In the rows, 128 means zero.
A state moves one step at a time under one of 6 hidden systems, and each row is a state written as 22 numbers. Each run below is a few steps of one system.
F, path 1:
[77 92 110 132 162 123 183 65 86 108 86 129 173 167 101 113 150 160 148 148 109 182]
[151 86 86 60 126 158 162 106 152 140 110 76 138 188 82 140 145 75 110 134 108 148]
[145 164 125 123 135 147 125 153 210 120 133 98 130 105 62 155 78 65 82 150 102 104]
[89 120 131 162 130 158 99 145 149 122 172 149 132 58 72 145 67 189 87 148 119 126]
[100 75 93 149 92 124 138 107 102 185 133 128 147 144 113 148 71 219 153 110 149 112]
[131 107 85 152 136 98 181 94 110 141 100 151 180 174 128 139 85 81 178 67 130 118]
[141 96 75 152 196 109 161 101 135 99 147 161 104 121 109 148 139 45 93 121 115 164]
[133 133 67 152 165 113 114 148 164 163 150 66 113 106 111 140 142 131 52 197 141 161]
[116 149 103 134 127 156 95 188 154 174 160 57 217 113 121 108 95 180 115 110 131 131]
H, path 2:
[123 138 125 157 91 133 90 162 73 162 138 93 122 98 146 140 127 209 103 140 191 97]
[128 138 131 156 93 130 136 149 68 129 99 131 189 155 166 129 105 137 180 45 162 85]
[152 128 139 137 139 115 156 127 86 60 100 195 107 138 170 136 155 38 158 78 124 125]
[145 147 109 136 141 92 139 129 127 91 86 119 65 134 165 140 199 83 78 199 143 149]
[113 154 101 124 129 146 107 188 117 132 115 42 171 137 157 108 184 168 79 169 147 165]
[154 132 155 85 93 194 81 190 98 144 168 95 163 120 142 116 134 144 134 63 147 105]
[167 177 189 148 100 122 104 136 118 120 122 161 91 99 142 147 103 89 155 84 153 49]
[104 173 160 191 136 75 145 112 87 75 72 180 103 111 170 126 151 137 144 157 145 125]
[108 97 106 103 111 124 157 121 66 96 75 113 135 188 181 109 204 161 130 148 141 167]
R, path 3, 9 rows:
[107 175 175 124 97 156 109 148 99 130 75 55 169 148 135 102 156 195 139 139 152 100]
[128 132 184 75 96 193 133 154 77 58 112 144 167 137 126 111 152 104 160 78 115 117]
[171 141 157 88 56 122 131 133 103 102 99 155 55 133 135 167 143 77 122 140 156 80]
[108 198 161 162 103 116 140 136 113 81 44 98 127 120 116 147 137 136 95 193 146 97]
[78 100 138 93 98 193 138 158 79 48 88 103 160 148 123 116 161 177 105 142 114 143]
[163 105 134 65 60 191 116 159 119 127 105 77 114 162 115 153 126 111 115 93 148 65]
[143 187 175 159 118 157 124 147 101 76 90 122 124 95 84 163 110 79 103 119 160 63]
[101 110 133 149 102 145 141 132 30 63 104 163 112 101 111 162 156 154 90 165 161 136]
[123 110 91 107 59 146 153 157 77 139 70 69 162 185 136 151 131 159 115 125 169 105]
L, path 4:
[165 162 72 107 118 99 119 185 174 198 167 89 188 137 151 117 114 92 127 135 133 164]
[131 144 115 142 136 123 93 196 198 127 186 159 138 77 169 108 78 124 125 94 95 138]
[116 98 137 158 157 114 84 115 189 162 167 153 59 114 181 100 113 188 155 91 109 110]
[118 131 150 172 201 100 122 69 144 157 109 105 130 167 161 82 145 146 191 74 124 114]
[147 135 152 103 198 124 134 91 101 117 153 140 159 144 139 83 199 72 168 100 110 183]
[170 156 136 55 126 96 122 124 160 183 168 127 131 135 136 102 177 95 145 183 108 194]
[115 185 143 106 108 104 113 173 210 160 139 119 181 115 142 96 89 159 147 163 84 157]
[91 102 171 107 123 167 98 140 193 105 154 155 123 110 146 89 91 192 160 88 64 119]
[125 98 174 112 148 130 120 49 185 146 115 136 66 164 123 110 118 151 184 93 92 87]
U, path 5, 9 rows:
[119 32 64 110 124 146 152 106 174 131 124 122 102 188 140 131 103 141 126 86 95 124]
[148 129 118 146 187 145 138 103 191 126 125 88 123 138 76 140 95 49 113 89 110 87]
[139 132 144 149 187 141 109 105 115 136 208 163 123 52 56 144 113 105 99 138 137 153]
[144 102 88 136 100 96 127 108 94 221 184 146 145 109 104 151 88 172 136 149 169 145]
[119 130 79 152 104 93 161 157 131 149 116 153 214 151 161 129 60 118 174 79 122 128]
[122 93 92 157 166 112 135 150 165 84 149 201 95 120 186 116 110 80 137 73 89 147]
[133 107 85 180 203 96 114 91 178 157 145 99 52 121 138 129 143 121 86 148 131 133]
[113 135 109 157 203 145 116 110 128 176 158 56 194 118 77 108 133 155 110 127 139 160]
[166 115 131 77 122 150 103 148 109 187 214 141 184 115 121 110 122 119 168 80 127 162]
L, path 6 (9 x 22):
[108 114 152 143 111 139 138 131 177 49 79 179 61 133 157 137 99 117 131 106 84 80]
[99 106 154 156 171 127 129 56 133 90 81 117 40 142 115 129 172 157 104 164 123 109]
[119 146 156 130 170 155 141 75 74 133 93 52 167 144 59 122 176 144 116 156 155 132]
[156 143 148 67 91 171 135 146 65 131 160 125 200 112 59 146 133 92 125 130 145 146]
[160 139 121 85 29 111 138 171 132 147 149 187 127 107 119 173 67 112 130 164 131 117]
[88 130 106 174 76 98 148 157 159 90 79 174 112 123 164 145 60 173 120 144 111 101]
[79 59 107 167 149 170 140 110 121 61 80 110 90 157 143 128 140 172 97 94 119 97]
[150 99 120 132 176 161 140 72 102 131 101 61 93 163 76 149 169 88 97 111 159 96]
[165 180 134 142 154 120 136 117 76 143 148 119 165 91 60 160 140 57 100 162 168 144]
R, path 7 (9 x 22):
[113 129 108 145 219 154 125 134 172 106 165 97 153 108 97 108 148 97 80 133 98 178]
[154 83 107 99 130 144 84 134 127 186 233 135 96 81 105 132 134 155 99 140 141 165]
[137 168 135 161 119 95 99 130 141 212 167 129 167 96 120 133 59 167 165 108 154 103]
[97 118 129 175 153 98 157 107 102 95 136 222 162 115 154 109 94 128 187 74 105 153]
[139 72 74 123 134 76 157 86 153 149 111 162 66 178 184 130 150 107 151 124 113 149]
[133 169 105 149 193 94 129 114 209 154 98 54 131 156 136 106 148 102 112 158 110 142]
[119 119 140 106 190 164 99 137 148 119 201 127 145 85 109 91 163 138 103 144 91 193]
[165 114 140 87 93 120 81 122 139 220 216 144 106 98 122 128 111 169 155 131 141 130]
[119 184 177 169 129 83 125 106 146 160 127 169 168 105 129 114 62 147 201 102 120 101]
Q, path 8:
[134 145 113 153 113 170 94 172 121 177 147 45 174 113 98 142 92 167 97 95 169 87]
[145 107 142 134 129 171 108 144 76 123 190 174 162 97 124 131 97 115 158 29 142 108]
[160 98 108 149 113 82 141 98 65 134 142 207 72 120 160 162 130 93 150 105 170 116]
[117 160 76 190 134 57 158 146 72 119 94 139 148 128 179 135 155 127 110 172 165 168]
[122 109 78 104 144 156 127 192 117 93 135 82 157 150 175 105 192 120 80 136 124 183]
[183 124 111 102 130 162 84 164 176 168 155 54 91 143 142 133 143 90 94 92 144 83]
[151 180 175 186 165 122 73 138 137 157 176 129 119 62 129 119 100 125 140 88 157 85]
[115 106 169 140 142 117 99 102 61 135 180 197 103 90 162 99 164 188 171 112 141 156]
[144 126 119 101 92 73 153 105 80 155 86 136 127 186 198 110 178 140 182 135 150 147]
F, path 9:
[120 141 93 179 111 79 121 158 88 158 182 191 149 65 137 144 85 164 125 150 160 159]
[104 90 48 151 106 86 154 153 95 153 124 149 168 155 200 116 118 170 148 109 139 168]
[140 102 68 140 162 115 150 144 157 121 100 102 132 188 198 110 144 77 136 64 116 130]
[155 146 125 163 219 130 100 127 179 122 152 92 79 109 143 114 159 70 90 105 124 117]
[141 163 157 149 178 128 67 131 130 184 190 89 114 71 119 108 160 166 106 156 152 142]
[141 155 151 100 98 112 95 152 105 203 181 131 184 111 151 99 118 177 182 117 145 148]
[144 122 127 98 90 89 135 145 133 136 145 208 138 141 203 109 109 109 205 84 105 147]
[122 122 119 146 150 74 142 118 174 90 99 186 58 140 204 113 146 100 142 141 92 147]
[96 140 144 148 192 117 115 102 160 105 91 76 93 148 159 85 195 168 112 168 107 152]
U, path 10, 9 rows:
[131 173 190 119 192 133 123 93 118 122 134 120 186 138 119 77 163 100 191 86 107 143]
[161 132 163 64 131 92 117 95 119 149 179 183 97 111 143 107 186 103 158 172 119 194]
[128 176 117 106 93 61 140 124 185 185 97 110 139 149 141 118 123 159 143 215 118 157]
[76 140 152 113 115 149 128 168 186 93 113 126 181 128 141 86 96 185 148 133 63 147]
[127 81 174 85 123 166 90 103 192 124 146 139 50 141 147 110 125 163 154 95 83 91]
[130 157 194 146 167 115 119 39 161 152 87 105 91 142 77 127 121 134 161 136 123 77]
[101 124 177 102 152 144 150 63 81 107 136 168 169 109 54 112 144 146 159 158 105 178]
[151 81 110 41 55 118 156 106 138 169 140 164 120 153 101 149 115 127 151 168 106 157]
[123 159 115 125 81 104 158 147 211 116 76 134 145 139 104 156 44 104 128 149 89 89]
Q, path 11 (9 x 22):
[160 162 172 112 89 138 122 159 134 67 126 179 82 77 105 167 108 62 101 147 127 96]
[96 135 142 166 81 135 112 148 100 98 111 140 84 86 118 159 114 198 81 184 159 97]
[87 114 130 137 84 172 135 158 64 99 80 89 186 156 136 121 125 202 132 99 147 108]
[154 109 139 97 104 177 152 136 74 73 95 123 152 164 119 146 141 58 136 60 139 89]
[166 157 138 151 128 121 133 122 87 93 120 150 81 94 93 181 135 45 83 149 171 98]
[114 153 119 156 108 132 113 166 60 117 145 127 140 69 109 153 141 170 68 195 173 149]
[120 99 99 89 57 174 116 199 70 132 141 104 175 141 153 127 130 177 119 103 156 130]
[165 128 112 130 87 148 130 176 113 107 108 131 130 152 173 155 105 68 136 43 153 61]
[135 146 132 200 171 118 118 135 81 66 122 164 77 83 147 156 139 81 93 106 163 98]
H, path 12 (9 x 22):
[129 76 141 118 137 120 152 55 88 140 178 224 131 114 91 133 94 127 185 93 114 150]
[141 113 82 122 115 57 177 72 173 165 106 169 98 158 109 158 93 91 141 173 113 141]
[90 116 66 139 163 109 156 138 190 118 133 128 169 128 123 108 108 138 100 169 76 199]
[127 50 91 91 147 177 96 127 167 162 202 116 108 121 106 120 121 165 102 112 103 155]
[151 133 135 150 154 127 99 98 191 214 167 92 115 110 75 140 63 132 137 98 135 78]
[108 146 150 187 183 98 130 82 111 143 170 195 161 75 95 119 86 141 166 114 120 147]
[125 68 92 119 122 75 160 58 94 167 157 207 101 136 129 141 128 150 162 149 128 173]
[137 115 58 113 123 73 172 117 194 178 108 114 158 185 141 126 103 99 143 146 98 158]
[115 102 101 116 181 146 119 147 204 116 186 140 148 107 129 96 119 106 110 115 66 182]

Name the system that made each run.
path 13:
[132 81 80 97 53 146 128 167 97 160 179 155 136 103 106 165 88 171 100 149 148 147]
[118 139 101 181 89 124 131 164 156 148 107 123 163 126 134 154 29 148 139 78 142 62]

R
path 14, 2 rows:
[162 94 113 95 192 141 139 83 162 134 169 127 124 151 103 113 151 43 137 94 96 156]
[166 149 116 137 155 72 115 87 178 202 176 142 86 93 93 147 111 101 116 186 131 147]

Q
path 15, 2 rows:
[120 163 104 165 171 79 139 149 147 120 86 108 159 172 216 84 165 109 155 106 118 152]
[138 112 137 108 198 158 91 136 153 107 164 105 102 136 168 82 199 104 121 90 106 157]

F
path 16, 2 rows:
[141 89 124 97 117 104 133 90 118 136 175 191 53 94 106 149 148 131 102 198 124 177]
[111 136 77 135 88 99 154 124 169 188 84 74 160 159 97 149 78 174 112 180 133 119]

U
path 17 (2 x 22):
[105 95 81 122 125 197 137 199 146 64 129 93 181 126 116 130 107 116 75 95 101 137]
[150 86 124 140 133 191 93 139 133 115 167 114 68 94 87 166 108 112 68 91 150 73]

H
path 18 (2 x 22):
[140 109 77 171 114 124 118 160 78 123 103 90 79 137 175 156 166 139 70 133 193 103]
[145 164 106 181 142 144 112 182 85 115 105 59 141 124 151 147 151 100 81 104 189 89]

L
path 19, 2 rows:
[111 119 113 93 160 147 148 145 110 77 105 93 162 165 155 93 209 109 108 148 101 193]
[163 139 128 60 118 167 101 155 189 159 153 55 117 134 98 127 150 109 89 166 112 132]

L
path 20, 2 rows:
[158 138 162 149 176 89 104 49 170 185 130 124 56 138 127 123 133 107 165 113 133 85]
[107 179 179 159 194 76 123 75 119 150 139 156 156 99 121 89 150 155 173 168 116 183]

Q
path 21 (2 x 22):
[115 129 153 114 133 122 158 44 167 162 69 85 130 184 68 128 116 149 159 155 108 104]
[94 133 158 91 146 157 159 99 137 88 125 140 198 127 50 111 116 123 146 148 72 174]

H
path 22 (2 x 22):
[144 151 151 81 159 91 130 70 128 193 152 121 148 134 96 105 174 123 160 191 119 195]
[113 163 135 80 106 120 139 155 153 158 144 127 229 129 110 95 105 147 165 155 91 185]

L
path 23, 2 rows:
[99 96 149 166 147 174 87 128 119 137 139 95 124 134 150 105 116 216 148 51 137 82]
[143 112 168 140 168 135 134 62 68 134 121 140 138 154 128 111 152 107 193 49 147 104]

Q
path 24 (2 x 22):
[130 187 176 123 141 150 139 105 155 137 83 54 182 143 57 131 111 100 134 138 121 95]
[124 132 189 85 131 179 122 112 132 91 173 176 142 76 43 134 109 110 131 139 96 140]

Q
path 25:
[103 139 155 94 43 126 134 150 175 99 80 157 100 130 127 143 85 167 126 178 98 101]
[74 110 163 144 107 164 142 110 148 57 55 126 102 144 102 137 99 183 113 137 97 82]

L
